Each named turn below is shown by a few rows before and after it. Which turns, in which order, take the first row of each later pair to the second? The first pair is answered.
filed (before => after):
[-134,  122, -163,   50,  -70,    2,   51,   26,   99, -115,  -95, -183,
 -159,  -39, -124,  -47,  -86,   38,   23,  112,   12,   19,   79,  -91,
 -326,  -38,  -60,  -26,   55,   27,  -81,  100,  237, -133,   38,   46,
   86,   29,  172,  171,   -2, -328] => [-139,  -95,  -68,  117,  -46,  -77,  121,   30,   87,  -78, -179,   49,
 -239, -258, -167,  -45, -104,  236,  210,   26,    7, -117,  114,  -39,
  -79, -137,    6,  -76, -121,  -34, -192,   27,  156,  -61,   -8,  119,
   47,   55, -161,  -65,  -96, -154]
[  42,  -49,   65,  -26,  258,   87,   64,  -21,  -90, -154,   14,  -39,
 -198,   48,  237,  -47,   31,   64,  -70,  -41,   81,  -67,   -7,   -7,
 -169,   57,   40,  127,   18,    9,  -18, -159,   28, -198,  -93,   94,
 -160,  -71,   81,    6,   48, -243] => [   6,  -90,  160,  -54,  -49, -108,  -71,  130,  -20,  179,  -78,   -3,
  -95, -180, -178,    6, -134, -137,   96,   41,   45,   -6,   -6,   16,
  212, -185,   93,   23,  -83, -117,   41,  -10,    3,  134,   19,   18,
   62,   52, -221, -239, -145,  176]
[  -9,   15,  -87,  -17,   40,  125, -163,  -22, -198, -114,   96,  -53,
  141,  190,  112, -116,  -92, -127, -110,  -29,   -1,   61,  102,  -34,
  -52,  171,  -21,  -12,  111,  -43,   88,   95,   -9,  -16,  145,  -50,
   77,   46,   66,  -76,  -11,   75] => [   0, -137,  -65,   68,  142,   78,  -52,  -78, -246, -142,   88,   91,
    5,  112,  146,  -89,  -66,   52,   11, -105,   55,  -55,  120,    6,
   72,  127,    5,   22,   31,  -34,  -10,   12,  -75,  -10,  111,   56,
  -20,   42,  -86, -227,  -75,  116]
neb (before => after):
[ 137,   27,   47,   -5,   65,  -20,  -56,   -1,   -5,  -64,  122,    9,
  165,  124,  167, -124,   20, -192,   29,  -37,  -82,  -35, -127,   63,
   59,  140,  -59,   88,  113,  -69,   43, -168, -231,   24,   -7,    5,
  -65,   82,   60,    4,   -5,  226] => [ -36,  -49,   15,   69,  -40, -132,   21,   51,   -2,  -36,  107,   67,
  133, -153, -184, -121,  -46,  -90,  107,   72, -134,  -24,   28,  -11,
  115,  -12, -131, -163,   17, -196,  -55,  -69,  -72,   84,  -23,  -19,
   68,  178, -129, -104,  -75,  158]
[ 127,   10,   -4, -243,  211,   45,    6,  -92, -241, -231,   73,  168,
  -11,  302,  290,  -53,   98,   66, -233, -162,  -34, -126,  -32,   -3,
 -115,  203,   96,   52,  -22, -179,  164,  -93, -105, -119,  -72, -106,
  -19, -105,   96,  298,    9,   -7] => [-137,  -89,  -40, -127,  122, -123,   38,   21, -256, -115,   91,  208,
  -12,  -56, -155,  -51,    3,  207,  -70,    0, -148, -195,  217, -123,
 -115,   85,   20, -329, -162, -334,   17,    7,  111,  -14, -110, -143,
  202,   73,  -98,  151,  -77, -108]
[ -37,   13,  -23,   50,   -7,   54,   -9,   43, -164,  -53,  -74,   44,
 -190,    3,   41, -143,   27,   88, -207,  -63,   21,  151,   43,  -26,
 -152, -105,   70,  -73,  149,   84, -122,  -84, -233,  -61,  132,  -40,
 -138, -244,   47,   60,   -4,  -21] => [-112,  -34,    1,   51,  129,   20,  -15,   -5, -256,  -40,  -12,   59,
  -17,   13,   51, -150,  109,  114, -235,  -42,  -64,   86,   79,  -28,
 -138,    0,   80, -220,  119,  -30,  -55, -117, -262,  -34,   25,  -94,
  -65, -184,   41,   13,   61,   28]
[ -73,  -30,   -9,  -92,  -16,  -71, -112,  -15,   81,  -96,  -95,  104,
 -150, -177, -101,  -68,  -11,  127,   64,  -56,   73,   71,   49, -122,
  -70,   59,  -14,   70, -102,   84,   82,  -61,   14,   -6,   -1,   95,
  -23,  -39,   -4,  -73,  -21,  -91] => [   5,  -21,   36, -129,   64,   14, -105,  -39,   30, -127,  -18,  109,
  -80,  -45,   60,  -66,   82,   89,   -8, -109,   32,   84,  -10,  -96,
  -43,  141,   -8,  150,  -33,   93,  154, -127,  -17,   -4,  -28,  103,
  -56,  -53,   50,  -29,   33,  -54]
gugok (before => after):
[ -70,   88, -146,   88,  -72,  -12,   64,   75,   80,  -52,  -69,  -81,
 -207,  -72, -110,   11,  -91,   74,  -12,    0,   71,   44,   71, -139,
 -216,  -98,  -84,  -36,  -45,   22, -159,  110,  204, -102,   25,   38,
   16,  -59,   66,   49,    2, -253] => [ -16,  -39,  -60,  112,   19,   -7,  117,   14,   55,  -98, -107,   62,
 -299, -125,  -20,   -8,  -37,  242,   70, -101,  101,  -22,   39,  -49,
 -118,  -82,  -53,   42, -125,   34, -226,  -31,   68,  -90,  -56,   93,
  -83,  -60,  -46,  -69,  -26, -214]
[-132, -135,   47,  -37,    5,  -32,  -81,   22,  -32,  103,   13,   69,
  -79, -147, -240,  -41,   62,  141,   63,   52,  -89,  -66,  180,  -28,
   78,  -95,   12, -196,  -78,  106, -225,   80,   -1,  -58,   57,  -51,
   41,  -32, -100,  -42,  -64, -131] => [-103, -168,   67,  -50,  175,   12,  -70,  -81, -116,   37,   93,  150,
  -48,  -89,  -49,  -38,  141,  208,   37,   39,  -68,  -91,  183,  -11,
   46,   23,    5, -195,  -85,   68, -229,  -19,  -44,  -59,  -28,  -15,
   -1,  -39,  -68,  -10,  -18, -147]
[  30,   43,   46,  -42, -115,  -84,  -27,   35,   66,   69,  -70,   56,
  -37, -114, -131,   29,  -78,  -62,   69,   24,   42,   55,  -39,  -18,
  170, -118,    3,   12,   19,  -18,   54,   83,   20,   60,   75,   48,
    2,   -8, -127,  -16, -152,  132] => [  35,  -88,   66,  -37,  152,    2,   -5,  -88,  -64,  -50,   45,  111,
    7,   13,  130,  -17,   51,   91,   50,  -65,    4,  -35,  -22,   15,
  166,   55,    7,   32,    1,  -30,   46, -120, -120,   -8,   -5,   98,
  -82,   16,  -74,  -50,  -68,  154]
Now pairs of rows:
Each pair is 2 to 3 turns apart.
[ -44, -101,  -65,  175,  138,  175,   33,    1, -185, -186,  169,  266,
 -216,  239,  137,  105,  133,  182,   92,   54,  -85, -226,  129,   60,
   -7,   65,  -73,  -92, -163, -182, -426, -166,  -95,  -81, -211,   36,
  -60,  295,  -92,  -74, -120, -177] => [  83,  -30,  -16,  164,   60,  247,   -7,    6, -126, -188,   94,  225,
 -303,  328,  297,  118,   99,  143,   83,  -15,   36, -177,   42,   80,
  -44,   58,  -32,   59,  -35, -116, -371, -127, -171, -143, -173,  142,
 -176,  203,  -48,  -31, -139, -180] : neb neb
[ 234,   31,   22, -150, -134, -185,  -17,  198,  166,   39,   99,  -95,
   38,  -75,  112,  -51, -317,  -59,  251,  -14,  214,   22, -163,  -48,
  201,  -98,  -89,  268, -110,   31,   18,  107, -146,  -55, -132,   88,
   63,  -90, -134,  -77, -240,  190] => [ 105,  128,  -29, -229,  132,  -67,  -25,  102,  -28, -145,  309, -228,
  225,  141,  253, -128, -170,  -79,    9,  126,   82,   38,  -85, -137,
 -106,  208, -152,   82,    2,  -52,   78,  -10,  -64, -190, -235,   -9,
  135,  -85,  227,   84,  -21,  -92] : neb neb filed
[ 152,  106,   -2, -107,   47,  165, -140,   90,   35,  125,  -18,  -71,
   35,  171,  130,  -20, -118, -265, -147,  -57,   46,  164,  -98,  -10,
  -77,   59,   53,  195,  129,   86,  227,   39,  -10,   24,   88,  -47,
  -37,  -97,  137,  137,  125,  -63] => [   3,   49,  -83,  -62,  267,  162,   -8,   48,  -40,  -48,  110,  -68,
    3,   70,  160,  -62,  -34,  -44, -155,   15,  -17,   63,   61,  -67,
 -265,  140,  -64,   14,   95,   56,   90,  -36,   85,  -71,  -45,  -84,
  -12,  -25,  160,  131,  187, -349] : neb gugok filed
[ -17,  139,  -43,  -54, -235,    1,  -72,  105,   83,   99,  -76,  -85,
  -62,  -66, -144,   -1, -126, -135,  -24,   63,   19,   93,  -45,  -47,
  -13, -133,  -29,    4,   64,    8,   83,  127,   37,   82,  126,   -7,
   89,  -53,   46,   74,  -52,   62] => [  -8,  172,  -36,  -42, -148,    5,  -79,   78,   14,   65,  -14, -119,
   52,   21,  -61,   -4,  -92, -159, -128,   98,  -53,   81,  -61,  -79,
 -111,  -11,  -43,  -35,  134,   10,  110,  102,   -4,   53,   75,  -47,
   65,  -35,  144,  154,   57,   10] : gugok gugok gugok
[ -63, -111,   10,  168,   -2,  -10,   74,  -33,  -65,   32,  -12,   99,
   14,  -34,    5,   11,   59,   98,  109, -128,   22,  -45,   91,   34,
   69,   -7,   92,   31, -105,  -49,   25,    2, -100,    3,  -92,    9,
  -56,   68,  -44, -145,  -19,  163] => [ -73, -118,    9,  123,   42,    8,   35,  -53, -105,   23,   93,   54,
  153,   34,    1,   16,   94,   48,   50,  -57,  -28,  -19,  116,   17,
   -3,   98,   95,  -46,  -95,  -84,   88,  -41,  -91,   24,  -84,  -42,
  -24,   87,   57,  -97,   44,  170] : gugok filed
[ -86,    2,  -30,   57, -259,  122,   79,  110,  -26,   22, -180,  -16,
 -182, -142, -138,   20,  -94,  144,   63,   65,  -15,   97,   80, -231,
   60,  -95, -110, -203,    1,   26,  -31,  114, -105,  -49,   18,   52,
   18,   62,   14,  -14,  -50, -144] => [  19,  102,   -5,  -27,  -76,  244,   33,   13,  -81,  -61, -104,  -72,
 -115,  131,  142,  -28,   39,  100,  -79,   24,  -13,  135,  -22, -193,
  -34,  117,  -82,  -65,  130,   89,   68,   19, -219, -143,   28,   25,
  -59,  -32,  200,  105,   79, -156] : filed neb
[-322,  127,  -22,  106, -184,   32,   81,  146,   29,   26, -133,   72,
 -341, -167, -254, -114, -311,  256,  257,  -64,   28,  -54,  164,   17,
  -45,  -45,   58,   16, -135,   10, -198,  207,  134,   45,  -46,   93,
   43,   31,   85,  -94,   -9, -122] => [ -75,   84,  145,   14, -196,   69,  -47,  135,   63,  139, -188,  152,
 -203,   45,   -7, -136, -284,   25,  241, -220,  113,   22,  -28,  186,
  253,   -3,  187,  277, -113,   68,  -56,  149, -153,  142,  -22,  123,
 -106,  -67,  -15, -117,  -53,  291] : neb filed
[   9,   47,  -33,   49,   37,   69,   98,  -66,  -36, -102,  -74,  -22,
 -141,   52,  108,    9,   18,   83,  -69,  -26,   10,   36,  -48,  -48,
 -233,   35,    6,   86,   40,   57,  -94,   44,   34, -220,  -39,   76,
 -114, -113,  182,  109,   12, -286] => [  48,    0,  -27,   71,  -65,   20,   82,  -12,   40,  -34, -159,   24,
 -282,  -27,   12,   19,  -51,  145,   30, -103,  124,   39,  -43,  -41,
 -121, -111,    6,  156,  -56,   68, -157,   71,   28, -172,   11,  171,
 -133, -110,   10,   11, -114, -205] : gugok gugok
[  24, -168,  -40,  -93,  -17, -133,   42, -165,   37,  -70,  116,  140,
   61,  -92,  -99,   62,  185,  251,   35,  134, -193,  -13,   97,  -37,
  -15,   34, -203, -210,  -68, -110, -172,  -98,  -42,    7, -124,  213,
   55,   81, -121,  -56,  -52,  -97] => [ 201,  -51,  -12, -176,   23,   11,   26, -190,   69, -147,   62,  106,
  -10,  171,  219,   42,  235,  172,  -49,   -9,  -55,   52,  -81,   18,
  -36,   93, -131,   85,   54,   43, -106, -132, -184, -122,  -79,  223,
 -149,  -88,   35,   97,    0,  -47] : neb neb
[-233, -258,  245, -124,  149,   23,  190, -112, -236,   16,  239,   58,
  243,  -32, -180,   39,   52,   40, -117,  141, -165, -171,   22,  -49,
  103,  158,  -90, -439, -259, -172,  -71, -107, -333,  310, -121,   -1,
  306,  161,  -61, -104,  136,  103] => [-205, -124,  238, -152,   91,   25,  122,  -99, -254,   21,  253,  -31,
  339,   42, -206,   14,   25, -112, -183,  217, -209, -105,    1,  -97,
  -24,  209, -104, -507, -157, -134,  -11,  -59, -296,  323,  -94,  -83,
  334,  156,  101,  -14,  171,   25] : filed filed filed
[ -45, -114,  -29,   36,   34,  -50,  -13,  -24,   40,  -85,  -93,   50,
   76,   59,   49,   81,   82,  -48,  -41, -135,  130,   34,  -11,   59,
   86,  -14,   20,   87,   11, -134,   76,   21, -193,   41,   94,   59,
 -218,   27, -245, -104,   98,   56] => [-226,  -64, -111,   69,  -15, -102,  -24,   19,    9,  -81,    3,   41,
  152,  -12, -157,   50,   72,  -53,  -76,   46,   59,   34,  130,  -10,
  -50,   -2,  -56, -115,    5, -174,   95,  100,  -24,   51,   38,  -18,
  -58,   85, -205,  -93,  155,  -75] : gugok neb
[  92,   41,   59,  -25,   50,   13,  -46, -137, -157,  -79,  107,  -86,
   60,  166,  201,   13,   52, -111, -143,    1,   -9,  125, -127,  -47,
  -93,  151,  -42,   54,   96,  114,   64,  -54, -140,  -29,   13,  -16,
 -118, -103,  116,  142,   54,  172] => [ -88,   -6,  -35,  149,  -86, -106,   87,  -39,  -45, -137,   -5,  -59,
 -178, -166, -154,   61,  -70,  117,   51,   75,   39,   34,   92, -161,
 -193,  -87, -103,  -84,  -24,  107, -207,   62,  113,  -61,   26,   42,
  -40,   -9,  -63,   58,  -25, -144] : neb filed neb
[ -20,  -86,   95,   85, -143,  230, -250,  130,  -47,  177,   43,  106,
  235,  -42, -181,  -37,   94,  -46,  146,  147, -110,  148,   75,  145,
   45, -117,  -32,   10,   61,  108,  -59,  194,  -28,  272,  119,  100,
  148,   90,  -48, -197,  -92,  104] => [  -5,   67,   32,   23, -100,  348, -262,   41,  -79,   69,  103,   -5,
  256,   82,  -66,  -27,  118,  -88,    9,  212, -125,  228,   22,  107,
 -152,   -7,  -65,   23,  205,  171,   -4,  181,   14,  175,  114,   55,
  147,   46,  185,  -27,   13, -102] : filed filed filed
[-149,  135,  -46,  -79,  -79,  -23, -161,  131,  111,  163,  166, -264,
  230,   86,  137,   51,  -58,  -27,  -94,   54,  -60,   83, -193, -100,
   35, -134, -128,  -33,   65,   96,   58, -148,   44,    2,  147,  116,
   52,  -88,  -39,  -80,  -54,  141] => [-147,  128,  -41,  -75, -142,  -33, -155,  175,  133,  169,  156, -246,
  130,   34,   17,   76,  -62,   10,  -48,   66,  -57,  113, -169, -141,
   58, -213, -126,  -53,   48,  101,   24, -133,  116,   29,  148,  143,
   30,  -83,  -68,  -46,  -83,  106] : neb neb
[ 177,  100,  -43,  110,  -24,   55,  -67,  -63,  181, -365,  -18,    0,
 -350,   56,  222,  -51, -116,  300,  -83,    7,  244, -108,  106, -131,
 -131,  -83,  -43,  221, -119,   34, -198, -203,  178, -133,   13,  198,
 -100,  -15,  -40,  110, -203,  -85] => [ 165,  272,  -49,   49, -135,  107, -172,   17,  227, -344,   24, -158,
 -216,  146,  162,  -80, -132,   76, -219,  129,  200,    8,   28, -167,
 -201,  -27,  -70,  189,   -8,   81,  -74, -113,  252, -133,   81,  110,
   14,  -28,  155,  248, -135, -146] : filed filed
[ 208,  -64, -114,  -31,  230,    3,  227, -121,  -32,  -13,  154,  -22,
 -215,   53,  261,  -70,  138,  120,   94, -138,  175,  -51,  -68,    9,
  -55,   31,   -3,   44,  -52,  -81, -153, -201,   41,  -23,  -10,  -32,
 -131, -103,   34,  -52,  180, -207] => [  54,  -31,  -70,  -85,  -60, -189,   54,   27,  -19,  250,  195,  -57,
   83,  -82, -144,  -80,   31, -154,  130,   88,   11,   -2,    7,  -31,
  117,  -29,  -47, -215,  -71, -193,   31,  -43,   88,  234,   83, -187,
  176,   59,  -87, -154,   83,   67] : neb filed
[  53,  -51,   52,  -57,  180,  -22,   76,  -16,  -99,  -70,  -61,   81,
  -47,  106,   90,   50,   75,   62,   -1,   21,   27,  -62,   -3,   15,
   -2,   53,   40,   -1,    6,   49,  -27,  -84,   12,   22,  -67,  -17,
 -124,   42,   71,  -19,  134,  -57] => [  29,  -13,   41,  -94,  101,  -57,    1,   65,  -94,   55,  -22,   38,
   94,   84,  -50,   55,   37,  -49,  -22,   89,  -31,    3,   18,    7,
   79,   28,   39, -122,    1,   27,  111,   -2,   -6,  170,   -1, -113,
    1,   90,   72,  -28,  102,   75] : filed gugok gugok
[  22,  -78,   78,  -33,  284,  115,  215, -117, -144,  -93,   84,  127,
   34,   62,   76,  -11,  110,  112, -138,  -21,  -37,   34,  104,   52,
 -121,  198,  -75,  -92,   -1,  115,   -2,  -84, -166,  -60, -104,  -42,
   66,   75,   47,   44,   49, -102] => [  -7,  -81,   51,   38,  141,   58,  287,  -71, -100,  -65,  -14,  138,
 -144, -145,  -74,   12,   55,  228,  -34,  -68,   29,  -30,  181,   28,
 -146,   -3,  -77, -113,  -85,  135, -132,  -38, -106,  -90,  -88,   45,
   34,   72, -102,    8,  -17, -192] : gugok filed
[  67,   26,  205,   79,   79,   64,   -9,   47,  118,    0,  234,  -79,
  111,  103,   11,   51,  -15, -168,   24,   56,   27,   33,  -33,  -16,
   84,  145,   16,  -68,  177,  145,  -34,  -24, -208,  152,  145,  -53,
  -96,  -32,   61,  -49,  -29,  110] => [  41,   87,  170,  150,   27,   70,   71,   65,  164,  -90,  166, -112,
 -116,   33,   46,   46,  -38,  -23,   85,   30,   98,   44,   18,  -99,
  -82,   73,   -2,   17,  180,  215, -145,   31,  -78,   35,  133,   19,
 -136,  -86,   89,    6,  -48, -173] : neb neb filed
[-145,   33,  -60,  -50,  -35,  -11,  -37,   31,   53,  -14,   61,  -30,
   11,   80,   42,   89,   -3,  101,  -82, -113,  137,   59,   74,  -38,
 -105,   27,  -67,   60,    2,   99,  -31,  -33,   59, -111,  -15,  -78,
   53, -182,  112,  215,   -8, -210] => [-164,   37,  -34,  -44, -171,  -65,  -29,  123,   77,   94,   32,   23,
   38,  -70, -143,  101,  -57,   62,  -24,  -80,   98,   66,  152,  -47,
  -24,  -66,  -86,  -29,  -53,   61,  -27,   45,  115,   -2,   31,  -99,
  147, -143,   13,  123,  -69, -123] : neb gugok
[ -71,  -10,  -98,   -2,  -74,  -19, -101,   79,   11,   57,   -4,  -77,
  136, -182, -195,  -15, -200,  -52,   -3,  381, -167,   82,  263,   82,
  106, -184,   -2, -351,  -60, -164,  -14,   63,  145,  -98,  -86,  -18,
  134,  127,   -8,  -66,  -82, -330] => [ -27,   87, -114,  -71,  -93,   25, -156,   83,   -9,   70,   37, -162,
  197,  -11,  -81,  -11, -178, -168, -112,  399, -143,  176,  160,   89,
  -11, -105,   -2, -251,   65, -104,   80,   51,  122, -108,  -37,  -51,
  137,   57,  212,   71,    1, -350] : gugok filed
